In the rows, zero is written as 128.
X: 3 groups of rows, each row roughly a mix of its group's hidden directions:
X (80 x 10):
[[125  91 116 107 104  94 139 144 124 171]
 [109 117 119 143 174  89 137 128  94 112]
 [120 135 171 132 178 131 137 154 153 119]
 [113 152 181 126 150 165 123 136 148 128]
 [129 117 168 120 101 140  83 111 157 114]
 [141 105 140  92  91 100 105 136 155 146]
 [112 132  80 147  95 112 156 105 109 125]
 [112 119 173 122 134 184 121 123 147 129]
 [107  90 129 123  98 178 118 123 151 125]
 [152 124 175 126 155 128  91 146 149 144]
 [126 124  90 130 154 106 171 150 101 145]
 [ 99 119 151 128 143 168 158 128 121  87]
 [142 147 129 148 181 104 147 146  98 131]
 [137 154 100 116  88 108 145 130 117 172]
 [117 126 119 130 166  71 127 127 101 110]
 [135  98 115 161 144  93 112 162 142 154]
 [127 184 111 132 121 143 137 117  83 125]
 [131 101 168 161 101 137  91 118 136 141]
 [138 140 100 141 165 111 159 135  83 117]
 [158  83 135 137 138  88 112 121 131 159]
 [151 137 133 106  79 155 120 133 163 149]
 [122 122 181 137 127 179 114 131 142 134]
 [138 189 123 132 130 122 134 116  85 131]
 [133 156 106  98 100  83 137 116 137 101]
 [147 163 109 145 149  83 135 137  96 137]
 [131 136 117 169 168 136 135 154  92 147]
 [105  95 141 141  81 164 110 120 132 120]
 [118 114 133 115  92  77 108 117 117 159]
 [ 92 113 121 123 102 169 154 118 115  95]
 [108 123 164 135 139 191 123 132 137 132]
 [105 113 161 118 121 187 128 135 135 109]
 [122 108 104 137 178 124 166 152 109 121]
 [118 121 120 106  83 171 126  93 120 119]
 [148 181 117 122  85 146 128 119 138 145]
 [153 157 107 124 119 177 158 145 147 135]
 [108 135 160 148 161 175 129 155 137 132]
 [119 107 160  98 130 119 130 131 182 104]
 [155 126 164 122 143 127  84 147 153 156]
 [143 177 144 129 112 150  99 107 148 102]
 [118 133 166 119 130 191 125 138 144 135]
 [156 124 147  97 116 131  80 139 142 162]
 [142 111 120  92 128  68 121 148 137 134]
 [124 155  96 125  90 138 154  99 107 156]
 [128 135 161 118  96 113  78 103 145 118]
 [118 148 171 155 142 174 149 119 132 139]
 [112 132  96 120 114 117 170 102  92 103]
 [114 133 126 119  86 183 117 103 118 130]
 [141 130 175 121 112 126  91 108 151 160]
 [110 112 109 130 136  75 143 130  92 152]
 [136 132 181 141 156 157 110 144 153 141]
 [119 118 155 135 170 178 148 130 110 121]
 [107 129 166 130 129 189 143 127 132 118]
 [136 152 123 139  82 134  92 111 116 164]
 [140 137 105 112  72 114 110  94 117 139]
 [113 121 172 152 139 176 121 141 152 124]
 [137 126 110 135 178 153 162 153 129 104]
 [120 134 169 108  98 162 105 106 155 134]
 [108 116 109 137 136 187 151 130 100 113]
 [135 129  92 120 163  94 164 154 109 131]
 [137  94 161 121 159 107 100 148 136  97]
 [139 119  86 110  92  87 117 114 109 136]
 [121 170  99 129 147 130 180 118 115 132]
 [126 150 167 156 163 162 137 139 150 141]
 [128 108 106 131 101 172 128  99  90 138]
 [112 162 143 120 127 185 139 113 105 116]
 [107  97 122 133 162  78 133 132  98 126]
 [152 160 174 113 154 148 131 122 123 158]
 [122 137 167 137 145 179 120 146 157 140]
 [118 143 157 146 111 185 130 120 140 156]
 [130 158 158 138 126 145  89 101 142  91]
 [118 105 178 158 126 161 107 133 146 122]
 [134 126 135 106  71 112 108 121 141 163]
 [145 128 162 162 173  98 115 139 141 129]
 [118  97 113 141 178 138 162 150 113 118]
 [163 115 125 134 134 110 124  95  82 158]
 [122 160 113 161 157 166 154 123 108 112]
 [134  81 151 130 118 107  81 138 135 110]
 [107  90 157 126  93 111  96 109 127 150]
 [117 142  92 121 122 112 174 105  95 111]
 [150 121 110 161 151  86 120 144 105 159]]

which group is each row in? (one row of each group first):
[144 144 100 139  90 118 107 106  93 157]
A
[155 104 122 100 137 153 145 165 167 124]
J
[132 138 162 161 111 160 110 121 145 169]
G

[147 134 108  80  92 128 106 123 120 159]
G
[125 104  93 135  76 101 110 112 117 132]
G
[115 120 178 137 130 182 122 132 141 124]
G
[117  93 140 122 108 187 121 106 128 133]
A
[133 138  88 131 157 120 175 152 107 138]
J
[123 115 160 135 162 136  99 119 141  79]
J
